In the rows, 128 means zero.
One turn or mirror swaps these rows in pairs. Which row does each one swap with?
The rows were stretched afterwards, more along some directions than others.
fedo: [123 143 117 174 138 132 139 164 141 107  68 123 106 130 134 134  97 115
  90 135 119  85 143 147 156 135 119 164 124 144 115]
Dimi: [147 141 106 162 132 130 142 113 144 136 121  88 117 127 171 125 159 118
 132 122 179 121 150 137 119 112 131 110 125 127 140]
Funan: [127 150 149  87 111 113 160 119 143 113  78 119  99 141 146 168 141 106
  93 139 138 147 137 144 145 107 141 150 108 112 106]
pupi: [134 136 147 134 131 107 165 168 111 148  95 114 118 151 140 112 117 112
 124 125 100 152 147 145 152 104 117 164 111 165 109]
Bekik: [119 145 123 171 114 136 105 163 156 100  89 104 129 180 109  92 143 104
 129 171 118 133 104 148 146  98  76 158 120 139 124]
gur: [145 164 137 120 119 125 129 168 136  97  99 126 122 159  81 105 103 123
 123 150 105 165 138 161 143 122 128 147 144 159 144]
famug: [179 172 171 101 129 111 144 129 117 124 115  85  96 129 135 146 150 112
 109 150 166 149 127 161 111 120 148 133 135 148 126]
Tedim: [119 102 128 172 142 116 149 150 133 136 101  92  81 125 114 125 141 135
  79 123 114 130 113 114 131 147 114 185 131 139 121]
Rilev: [149 137 111 161 140 127 156 116 145 152 122  79 102 122 174 124 156 128
 130 117 183 119 147 129 113 120 139 120 129 123 144]
zelog: [120 136 114 180 124 136 104 161 152  91  85 100 133 175 107  98 141 103
 128 164 117 125 100 145 144  95  72 153 114 136 121]
vabis: [125 142 116 182 123 132 105 156 156  97  93 101 126 177 109  97 142 100
 135 159 122 132 100 146 148  95  83 150 114 140 126]
Rufer: [127 110 131 170 141 115 135 155 127 136 101  83  87 135 112 127 131 126
  92 122 107 132 117 116 122 147 120 184 131 143 116]
Fonas: [146 164 139 127 118 127 126 171 135  95  91 129 121 165  77 109 104 117
 126 161 101 168 133 166 146 126 125 149 142 161 140]
kof: [123 140 112 179 137 133 144 161 137 108  74 116 109 125 134 133 105 110
  89 130 126  79 142 144 153 134 119 160 118 139 125]
Rop: [137 133 142 108 113 126 133 124 136  99 113 125 127 140 146 138 121 127
 111 161 139 129 142 135 151 113 129 129 129 124 111]
Dofo: [127 115 137 171 145 110 132 150 136 132 103  91  87 126 115 125 144 126
  91 126 104 137 113 117 130 144 116 179 127 147 121]
dupub: [123 140 116 176 120 138 108 156 148 100  92  98 132 177 113  96 146  99
 129 165 126 121 105 144 144  96  74 153 112 139 119]
vobol: [150 137 106 158 139 124 149 115 137 139 125  88 113 121 173 127 157 127
 134 120 181 115 146 137 122 116 131 113 125 124 135]
vuruv: [152 133 124 146 109 120 149 180  96  90 110 106 122 145  99 112 126 110
 120 137 142 115  66 133 138 111 100 145 114 140 128]
nuzit: [135 134 148 155 128 111 162 171 122 148  99 108 109 156 141 104 123 118
 131 127 101 157 143 140 153 105 121 165 112 162 119]
fule: [127 145 152  97 115 116 165 115 143 124  77 122 100 138 139 162 135 118
  99 132 131 153 133 135 145 116 147 154 116 115 114]
Ralag: [175 174 173 100 138 100 147 127 123 129 117  85  90 124 124 145 154 110
 111 144 167 154 119 154 110 122 149 141 136 144 129]
seme: [124 139 116 180 125 133 109 164 156 102  86  99 128 179 110  95 142 103
 131 165 123 123  99 142 141  93  79 163 112 135 120]
rima: [154 148 112 162 135 125 144 111 144 132 124  84 110 125 174 126 162 122
 129 122 184 121 141 137 118 116 138 113 123 122 138]
gazol: [118 132 129 109 135 117 139 130 135 108  96 149 117 131 133 158 119 128
 101 145 133 112 113 137 142 144 146 143 144 101 105]
kivil: [114 133 130 109 136 121 134 126 144 111  92 148 119 125 133 156 124 132
  99 145 125 116 111 137 143 152 140 133 144 107 113]
Dode: [137 163 142 126 119 129 122 165 151  95  87 124 113 160  85 101 112 121
 120 166 106 169 135 159 146 122 136 147 141 156 143]
Meker: [176 176 176  96 129 104 143 133 124 123 115  82  93 133 132 147 153 109
 107 151 162 156 122 159 114 110 143 139 136 148 126]
dadat: [114 119 120 127 139 126 136 135 133 103  95 149 110 126 131 156 113 133
  94 140 126 107 110 131 138 155 135 134 145 106 106]
teti: [172 146 107 152 110 115 144 194 125 121  98  87  88 152 136 130 113 109
 112 138 151 141 136 143 151 120 137 143 124 136 125]
Zazi: [141 140 113 155 139 127 148 113 142 149 119  82 110 125 176 128 159 122
 135 119 178 118 143 134 117 118 134 121 122 127 133]
foguk: [107 129 129 113 131 125 136 129 139 106 100 146 118 123 126 157 117 133
  95 138 133 117 114 139 139 149 142 140 149 104 109]
metug: [142 164 171 108 119 136 136 154 136 116  71 121 138 137 166 162 120 103
  94 148 134 120 125 162 127 109 121 140 137 117 105]
seg: [175 170 174 105 139  98 151 126 123 125 116  88  94 123 136 146 156 105
 108 143 170 149 116 154 107 120 144 140 134 142 122]
gake: [121 141 146  96 111 116 161 123 142 123  73 118 101 152 133 160 133 107
 100 137 126 149 132 137 153 112 141 158 106 113 111]
dufum: [112 128 128 112 132 123 141 133 131 111  98 146 114 128 132 155 122 131
 106 148 132 110 102 136 140 149 139 138 148 107 111]
fak: [149 123 132 120 133 141 152 177 109 132  95 130 102 133 131 154 106 132
 123 146 120 147 143 150 158 127 122 142 131 133 108]
biva: [120 143 115 168 128 133 143 146 145 105  78 113 111 125 123 134 104 116
  86 128 130  88 142 146 147 128 125 165 122 138 133]
Derav: [121 145 121 170 130 128 109 151 142  89  91 108 137 178 111  99 143 101
 137 168 121 127  94 145 137  94  80 149 112 135 118]
mus: [138 167 163 109 120 138 132 145 144 109  66 118 142 136 169 164 121 101
  95 145 132 119 126 160 126 116 124 128 137 117 108]
budop: [148 173 170 112 125 125 135 151 143 110  73 121 141 145 164 160 118  98
 106 146 141 120 124 161 128 112 127 131 134 113 105]
regom: [157 135 128 145 102 120 147 181  92  91 116 108 115 138  97 118 122 109
 119 133 147 117  72 138 139 112 110 139 120 137 132]
Tusi: [125 110 141 169 145 112 133 152 135 130  99  84  83 134 114 134 140 119
  93 125 107 140 107 117 126 145 120 180 131 139 117]
Lipur: [158 142 115 153 135 120 151 115 140 147 132  86 112 118 167 127 154 121
 135 116 187 120 146 135 109 116 136 122 131 128 139]
guf: [158 134 128 141 107 123 146 176  95  94 110 104 122 140  95 111 121 113
 122 136 146 114  71 139 136 109 109 145 118 138 130]
seva: [132 128 134 146 133 109 164 168 107 147 101 112 112 154 138 106 119 113
 127 128  96 142 138 136 154 107 107 170 106 166 106]
som: [131 140 135  96 108 118 168 127 134 131  80 115 102 155 136 158 125 114
  96 129 133 136 148 138 149 113 139 166 109 120  97]
Nizum: [119 142 115 177 127 132 110 154 158  99  84  99 133 177 115  96 143 100
 132 163 122 122 104 139 136  97  81 157 110 136 122]
neduk: [132 148 135 131 115 132 126 172 132  92  89 128 118 162  92 105 103 116
 122 153 101 160 132 166 141 124 128 143 140 162 144]
tomo: [150 146 107 160 138 126 150 116 141 147 123  84 111 125 168 123 154 126
 133 116 178 116 151 142 120 118 135 122 127 127 138]
puze: [139 131 137 143 133 105 164 167 112 148  97 116 112 156 136 108 120 112
 128 126  95 148 146 142 150 108 113 169 108 163 113]
Sed: [141 170 169 108 120 137 134 149 143 111  66 121 138 137 172 161 128 103
  96 150 133 120 128 166 128 114 124 130 136 117 108]
sato: [133 159 143 129 118 130 124 170 151  99  86 127 114 163  88 106 106 118
 121 156 102 172 133 163 151 127 130 149 145 156 138]
Dape: [111 125 127 119 138 123 141 131 132 112  99 144 115 127 133 149 120 135
 108 143 131 107 106 133 141 156 143 135 146 107 115]
dem: [148 138 105 158 139 123 154 119 139 148 120  84 111 125 169 125 155 129
 133 116 181 118 144 136 113 118 134 122 125 123 139]
dad: [140 123 127 141 139 114 129 162  92  97  71 108 131 140 106 113 114 119
  98 162 116 106 110 145 112 120  96 134 114 130 131]
nup: [178 167 171  90 131 101 152 137 103 126 116  90  90 138 140 160 149  97
 108 142 166 150 119 161 109 122 139 145 131 142 109]
vor: [126 149 121 173 121 133 109 156 162  94  85 100 130 180 109  96 146 100
 128 170 122 128 103 149 143  90  82 160 114 133 121]
vapal: [121 140 121 175 126 136 114 161 157 101  87 104 127 177 107  95 139 104
 133 164 122 126  95 138 142 100  80 158 119 133 126]
gazet: [147 139 115 160 140 131 141 117 141 146 119  76 108 130 176 131 149 123
 133 118 172 127 151 139 114 115 140 117 126 132 131]
pupev: [171 138 110 147 103 117 142 195 115 115 102  88  88 154 135 133 105 105
 110 133 148 133 135 140 150 121 139 141 120 134 115]
Livol: [129 133 139 166 132 127 125 155 127 105 116 106 122 126 100 141 115 116
 107 128 114 141 117 142 147 135  86 148 150 152 141]
kefoz: [125 149 142 100 110 116 160 127 146 121  82 120  96 151 127 162 125 109
  96 141 133 145 140 142 160 112 141 173 111 116 105]
Nulo: [166 136 107 150 112 117 147 187 124 127 101  82  89 148 144 136 112 108
 112 124 153 135 134 137 144 124 138 136 123 138 125]
gurev: [158 128 123 145 110 124 150 179  96  95 115 101 120 138  98 111 123 117
 117 132 151 108  71 134 129 114 105 145 119 138 132]
dukot: [118 137 109 170 133 129 142 164 133 105  76 118 108 132 123 127  98 110
  91 126 115  88 147 151 153 128 110 164 118 149 121]
rika: [142 171 173 106 121 126 133 156 139 108  65 120 143 144 161 158 120  92
  96 151 130 126 129 163 130 104 121 137 130 123  99]
zan: [165 136 104 146 112 112 151 195 123 125 100  86  86 156 126 133 111 110
 110 131 147 146 127 138 146 124 130 146 124 138 126]
Vig: [123 111 133 168 144 101 134 151 132 128 105  87  83 136 106 131 137 117
  86 128 113 137 112 121 129 134 115 189 125 143 108]
ruli: [122 144 109 179 128 134 149 163 139 106  75 117 112 127 126 135 111 113
  85 131 128  85 136 148 149 126 111 163 128 145 127]
Laro: [113 122 122 118 137 124 143 135 146 114  91 145 112 128 121 160 112 130
  92 138 129 110 111 132 141 153 134 151 147 102 111]
bosaf: [121 109 137 171 143 115 132 154 127 133  98  87  87 133 111 128 133 125
  89 121 103 134 115 124 130 144 118 184 133 144 118]
Zazis: [136 129 135 141 129 109 164 171 109 150  98 121 116 157 134 106 108 116
 124 127  97 146 150 139 149 106 116 175 111 157 110]
mas: [120 104 133 169 145 115 138 148 125 129 103  95  78 127 117 137 138 128
  85 123 107 139 107 117 129 147 116 171 131 139 114]

Swapped with kefoz: biva
Swapped with dad: fak
Swapped with Rop: Livol

